Each row is where one point has got to under a steady rotation. How many ticks took it there?
The counts run from 0 to 469.
10	-20	17	6	-31	-38	-18	26	9	-16	25	-8	3	-33	27	3	-21	-29	-23	-13	-28	12	21	-16	-22	-6	-1	7	-5	1	-11	-2	-37	-17	-13	39	1	3	15	6	17	0	-34	5	16	-31	19	-6	-5	3	-44	-12	3	-36	-25	-14	-7	-9	-19	-8	-14	-14	-7	-3	14	20	-39	-1	2	3	21	12	-10	14	15	-40	-3	-8	11	1	-14	-6	10	32	-24	7 -> 460
2	-23	7	-4	-22	-27	-17	4	3	0	16	14	17	-29	-5	12	15	-28	-17	-14	-6	12	23	-10	-23	-12	4	11	-2	18	0	-9	-39	-9	-1	26	-3	8	-16	15	24	0	-16	-2	-16	-11	20	-18	4	-10	-31	-36	16	-29	-22	1	3	-5	-4	7	-44	-4	5	-24	16	4	-54	33	-24	3	49	28	-3	-3	9	-26	-15	1	19	7	-6	-26	13	31	-14	17 -> 36
12	-20	3	23	10	-38	-7	23	7	1	22	9	23	-4	-1	-21	15	-3	-18	-30	14	-2	-2	-7	21	-36	-9	2	8	15	-34	-4	-32	-10	-13	-5	5	-13	0	20	11	-15	2	-13	33	-35	14	-9	-5	-34	-12	-13	-5	-14	-44	12	-18	-7	-36	20	13	-24	-27	-16	23	37	-37	8	14	13	33	-2	-18	-6	23	17	2	8	-2	11	22	22	34	-4	10	10 -> 76
6	-36	22	30	1	-31	-9	31	-2	-24	-15	-27	28	15	2	-38	-8	-15	12	-10	0	5	15	-6	2	-37	-24	-9	-32	39	-25	-10	-23	-12	-3	-11	11	6	17	-18	16	-20	24	-8	29	10	12	9	-13	-18	-22	10	-26	-8	13	10	20	4	-57	-4	10	-11	-18	-32	2	0	8	8	25	-10	12	-6	2	7	28	11	5	-5	15	21	-9	-6	28	35	0	-4 -> 144
8	-22	-2	19	-20	-21	-16	6	-5	-7	3	25	27	-9	11	-8	8	-14	-42	-25	12	18	19	-5	2	-30	4	15	19	-5	-9	5	-35	-6	-25	26	-2	-21	8	11	34	3	-12	-21	36	-32	22	-28	-11	-14	-23	-29	2	-37	-28	-9	-10	-11	-43	7	29	-16	-7	-15	11	43	-43	13	8	7	28	6	-4	1	2	-7	-9	-3	10	10	12	-3	9	15	-2	22 -> 429
-12	-24	10	16	-5	-40	-14	46	1	-15	15	-43	20	9	2	-9	-17	-20	4	-7	2	-6	20	-15	-13	-24	-19	-16	-6	39	-20	-14	-44	-23	5	7	13	-5	2	-7	12	-4	-26	-17	15	-8	33	-11	7	-14	-39	-9	-21	-8	-38	-6	-16	3	-23	-7	16	-13	-50	-14	21	16	-2	-11	11	4	32	17	-17	9	21	-13	-16	16	5	-1	-17	8	27	14	1	-1 -> 266
0	-18	-3	19	-3	-25	-8	29	6	-21	7	-13	16	6	11	-10	5	-14	-12	-31	-2	-20	10	-3	-14	-35	-5	2	18	37	-8	-22	-38	-8	5	-4	5	-7	-19	26	26	-11	-8	-23	-1	-19	35	-6	7	-34	-27	-19	-7	2	-39	4	-4	-3	-28	2	-2	-11	-31	-30	27	2	-20	6	6	-18	58	38	-19	-6	16	5	-34	15	-6	9	-14	-14	20	-9	10	11 -> 412
27	-25	27	20	1	-35	-6	35	25	-21	12	-3	9	-14	43	-31	-12	-5	-22	-22	-37	3	9	-6	-10	-29	-4	28	-9	9	-22	-3	-23	-16	-5	10	-1	15	4	28	14	-34	-2	-3	34	-29	11	23	-2	-20	-13	18	-9	-24	-11	7	11	-22	-45	-8	-11	-15	-4	-15	9	-2	-30	3	29	-22	27	11	-3	4	30	8	5	-15	1	15	-18	-5	4	7	-23	3 -> 133
-19	-17	0	11	-14	-21	-13	10	-3	-10	-4	-27	23	0	-21	3	13	-26	-3	-6	3	-6	25	-11	-35	-21	1	-12	-9	46	-5	-14	-39	-5	11	14	0	9	-14	-9	37	8	-7	-1	-17	18	44	-19	1	-9	-24	-30	-15	-5	-22	-1	9	-1	-18	-1	-21	1	-15	-34	8	1	-15	21	-25	3	42	25	-5	-2	13	-14	-14	21	25	9	-18	-38	34	38	11	5 -> 390
6	-23	1	7	10	-15	-17	2	5	-6	22	6	42	-6	-1	-5	23	-5	-36	-16	8	5	16	-10	-14	-36	11	30	10	11	0	2	-33	-11	-4	27	-19	2	-17	28	34	-4	-18	3	10	-30	33	-10	25	-25	-7	-35	-5	-32	-33	3	-11	-21	-24	-3	4	-13	7	-16	11	26	-55	18	-30	0	33	28	16	-4	12	0	4	18	9	4	-11	-19	20	3	3	14 -> 402
9	-39	18	0	12	-23	-12	9	-2	-18	20	-13	43	-10	2	-12	17	-16	-2	-8	6	2	20	-4	-20	-37	-10	25	-10	37	4	-13	-26	-16	9	8	-11	14	-20	17	14	-23	6	10	-10	-7	15	9	29	-33	-31	-21	9	-21	-1	21	7	-1	-14	-4	-34	-2	9	-34	14	-10	-34	30	-26	-21	36	41	24	0	19	-2	-6	9	4	11	-27	-36	20	14	-9	5 -> 192
4	-19	5	12	-32	-29	-21	24	12	-13	15	-6	2	-18	9	3	-17	-23	-24	-13	-25	16	19	-16	-17	-6	2	-3	-10	1	-20	6	-38	-12	-15	43	-2	2	20	-1	31	14	-41	-1	25	-25	26	-19	-14	8	-31	-20	-13	-31	-26	-25	-8	-14	-31	-3	3	-22	-4	-1	13	31	-43	5	0	15	8	-4	-12	9	15	-35	8	-2	21	-2	-4	3	17	42	-10	6 -> 456
22	-32	8	10	-14	-21	-11	7	3	-13	-3	32	18	-17	15	-12	15	-19	-14	-33	-10	16	13	3	0	-29	-9	19	1	16	-8	-16	-27	0	-8	1	-2	4	-6	29	27	-19	17	-18	0	-17	2	-2	-9	-26	-28	-18	22	-19	9	12	23	2	-35	10	-36	-8	14	-38	16	-9	-50	43	9	-24	48	20	2	-8	11	5	-23	-21	5	18	-3	-25	5	19	-10	18 -> 10
15	-17	5	8	-1	-31	-15	12	9	-6	43	0	21	-24	3	-2	10	-12	-30	-19	0	0	5	-16	-3	-22	4	15	5	2	-20	3	-34	-15	-13	28	-14	-2	-2	22	17	-1	-28	14	16	-45	23	-12	13	-21	-25	-30	-1	-30	-46	0	-26	-16	-16	9	-3	-23	-3	-2	21	38	-58	7	-24	14	20	12	-1	2	19	-15	14	16	6	0	2	1	31	7	1	10 -> 252
11	-22	-1	18	-22	-22	-14	6	-4	-7	7	28	23	-14	15	-7	5	-17	-41	-29	7	17	15	-5	2	-26	5	16	21	-7	-11	3	-35	-3	-25	23	0	-19	7	14	34	3	-12	-21	33	-39	22	-26	-12	-13	-25	-25	7	-38	-29	-7	-7	-10	-42	8	21	-15	-8	-16	13	39	-45	13	10	8	31	8	-7	4	4	-10	-13	-4	7	13	12	-2	9	14	-5	23 -> 430
-14	-28	4	6	2	-17	-19	-2	-11	-6	10	-17	50	-2	-22	0	20	-17	-16	4	24	9	28	-14	-25	-32	4	11	-5	29	5	-1	-37	-13	2	26	-13	5	-11	-7	32	6	-11	6	0	1	37	-21	24	-13	-20	-39	-14	-29	-22	2	-7	-8	-20	-7	3	-2	0	-23	4	23	-27	18	-42	10	26	27	20	1	13	-12	2	27	22	8	-14	-31	29	29	4	9 -> 396
7	-34	28	12	5	-30	-17	24	5	-13	16	-24	39	-4	15	-24	-11	-8	-22	7	-8	24	24	-15	-17	-28	-4	20	-27	10	-14	14	-27	-29	-7	29	-9	12	16	-8	15	-16	-16	12	44	-17	21	6	13	-4	-16	3	-27	-45	-9	-2	-6	-22	-42	-19	22	-14	-4	-3	-3	26	-23	-4	-2	9	-2	-1	20	14	26	-7	31	2	20	6	-18	0	15	30	-19	-4 -> 124
-7	-26	-9	9	9	-21	-18	32	13	2	14	-14	26	20	-29	-4	12	-1	-8	-20	-1	1	10	-10	-1	-32	-8	-5	-10	34	-24	-12	-40	-13	13	10	-5	6	-16	21	31	5	-32	-15	5	-12	36	-21	12	-23	-1	-31	-29	3	-39	-8	-14	-14	-23	9	4	-25	-20	-13	24	19	-47	18	-17	11	36	8	-9	-16	19	8	4	20	14	-12	-1	11	34	5	21	0 -> 52
18	-3	15	24	-9	-46	-6	33	32	-15	26	-17	-16	-25	21	-16	-9	-13	-18	-26	-40	-19	-5	-18	-13	-13	6	-5	-11	13	-39	-3	-32	-11	-7	13	1	14	6	20	15	-8	-15	14	19	-35	26	10	-19	-13	-16	6	-16	-6	-41	0	-7	-19	-28	9	-22	-26	-18	-7	18	15	-35	-5	9	7	18	-1	-30	2	37	-11	15	6	5	10	1	2	38	22	-1	-1 -> 107
24	-9	15	21	-3	-45	-7	17	23	-9	37	-6	1	-36	17	-18	3	-12	-28	-22	-21	-8	-4	-18	0	-15	6	7	-8	-1	-38	8	-26	-13	-18	19	-7	7	10	15	13	-10	-10	24	28	-44	17	5	-11	-16	-16	-3	-6	-24	-39	8	-14	-19	-28	14	-14	-25	-6	-1	12	32	-45	0	-3	18	8	-7	-18	5	35	-10	30	7	4	13	10	4	40	20	-2	2 -> 103
21	-27	30	16	10	-44	-8	29	14	-20	28	-37	11	-22	6	-26	-6	-17	13	-8	-19	-9	3	-17	-7	-21	-16	-4	-40	33	-33	-9	-22	-18	0	1	0	23	10	-2	-3	-22	8	31	10	-10	5	25	1	-22	-32	9	-12	-8	-1	17	7	1	-24	2	-36	-18	-2	-19	12	-2	-19	10	-7	-1	3	3	2	9	43	-8	26	5	5	14	-12	-10	47	34	-5	-13 -> 319
21	-39	17	19	27	-21	-7	21	11	-11	3	-3	39	10	-4	-38	20	4	-2	-21	-2	6	5	-1	11	-48	-15	18	-24	33	-25	-9	-16	-9	1	-13	-7	18	-6	21	16	-30	25	2	21	-9	5	16	8	-36	2	1	-14	-11	8	25	17	-9	-45	6	-12	-15	8	-32	7	-2	-33	29	4	-16	22	1	15	-9	30	33	19	-4	5	19	-4	-7	29	11	4	-2 -> 349
-17	-25	4	7	-4	-21	-18	2	-12	-7	4	-25	45	0	-23	2	15	-21	-9	5	19	5	30	-13	-29	-27	1	1	-9	36	3	-7	-38	-12	4	25	-9	6	-11	-13	33	7	-9	5	-7	9	40	-20	19	-11	-25	-39	-13	-24	-19	1	-2	-4	-20	-9	-1	2	-6	-27	4	15	-19	17	-37	9	32	29	13	3	12	-16	-5	26	23	9	-17	-34	32	35	7	6 -> 394
8	-31	14	18	10	-24	-18	39	25	-14	4	-34	17	12	-11	-24	-6	0	4	-9	-32	8	11	-15	-11	-26	-10	-6	-47	33	-33	-4	-24	-14	10	13	-6	32	9	3	24	-7	-14	11	20	0	22	11	-2	-8	2	5	-43	-3	-3	-7	13	-18	-41	-4	-10	-24	2	-14	5	3	-30	13	-4	2	0	-12	3	-5	36	8	36	4	23	1	-12	2	35	37	3	-16 -> 326
22	-24	34	14	3	-49	-5	27	12	-22	29	-30	8	-32	16	-22	-6	-22	9	-8	-20	-7	3	-16	-9	-17	-15	2	-33	28	-29	-9	-23	-20	-4	4	4	23	10	-2	-5	-25	8	31	7	-14	1	26	-3	-21	-37	9	-1	-16	-3	20	6	0	-21	2	-41	-15	-3	-20	12	-4	-21	10	-3	-3	9	6	-1	11	41	-14	18	-2	3	17	-13	-14	40	35	-13	-7 -> 317
24	-6	14	22	-6	-45	-6	26	28	-13	29	-9	-11	-32	19	-17	-4	-13	-24	-24	-31	-14	-6	-19	-6	-14	7	1	-7	4	-40	3	-26	-12	-13	16	-4	11	10	20	15	-10	-13	20	24	-42	20	10	-16	-16	-15	2	-10	-13	-39	4	-8	-19	-30	12	-19	-27	-11	-4	17	25	-43	-1	4	13	13	-4	-23	4	36	-9	23	7	3	10	6	4	40	19	-2	0 -> 105
6	-26	9	0	10	-35	-12	13	0	-7	39	-14	30	-21	-12	0	18	-20	5	-12	14	-7	11	-11	-7	-26	-12	5	-7	36	-12	-15	-36	-14	5	5	-4	2	-18	16	5	-10	-7	11	-18	-16	15	-3	26	-35	-39	-34	11	-11	-27	19	-14	4	1	12	-37	-8	-10	-26	27	8	-42	24	-32	2	39	32	0	-4	22	-12	-6	19	0	4	-8	-14	41	8	4	7 -> 43
14	-33	29	12	6	-28	-15	25	10	-15	15	-14	36	-6	22	-26	-8	-4	-28	-1	-15	21	19	-14	-13	-31	-3	29	-21	2	-16	15	-24	-26	-9	30	-10	14	14	3	18	-18	-15	12	47	-25	18	10	11	-6	-10	6	-21	-45	-11	-3	-5	-26	-44	-17	17	-15	2	-4	-2	23	-29	-2	4	2	2	-1	18	11	25	-4	32	-4	17	8	-16	2	9	23	-23	-3 -> 126
15	-29	2	15	5	-27	-11	-8	-12	-5	18	23	42	-14	-12	-13	34	-13	-17	-27	35	6	5	-4	16	-37	-7	15	10	17	-16	-6	-28	-2	-18	1	-3	-15	-6	12	17	-10	18	-3	11	-26	8	-15	4	-39	-25	-34	15	-24	-17	22	-8	4	-28	21	-4	-11	-2	-30	17	28	-47	32	-15	6	34	14	5	-4	11	7	-6	9	1	19	17	-12	34	7	13	20 -> 223
20	-30	17	21	-18	-20	-14	4	8	-10	-17	21	21	-11	13	-23	6	-13	-25	-17	-22	31	18	-4	-7	-24	1	16	-21	0	-15	7	-20	-2	-16	22	-6	15	17	1	37	-13	12	-4	33	-8	9	-2	-26	0	-7	1	-7	-36	16	-2	27	-17	-57	-1	-11	-9	23	-25	-8	10	-39	31	13	-4	14	-10	8	2	14	1	13	-24	26	24	2	-20	6	49	-18	13 -> 155
21	-33	23	11	10	-45	-12	40	5	-27	44	-36	18	-16	18	-17	-17	-17	7	-11	-8	-5	7	-15	3	-23	-25	5	-18	26	-26	-11	-27	-26	-4	9	2	6	12	7	-8	-20	-15	17	17	-32	6	16	18	-27	-50	-4	-5	-16	-16	10	-17	3	-18	-3	-7	-24	-17	-9	24	14	-24	-5	-3	-6	7	13	2	14	34	-17	12	7	-6	2	-19	8	35	11	-8	-6 -> 469
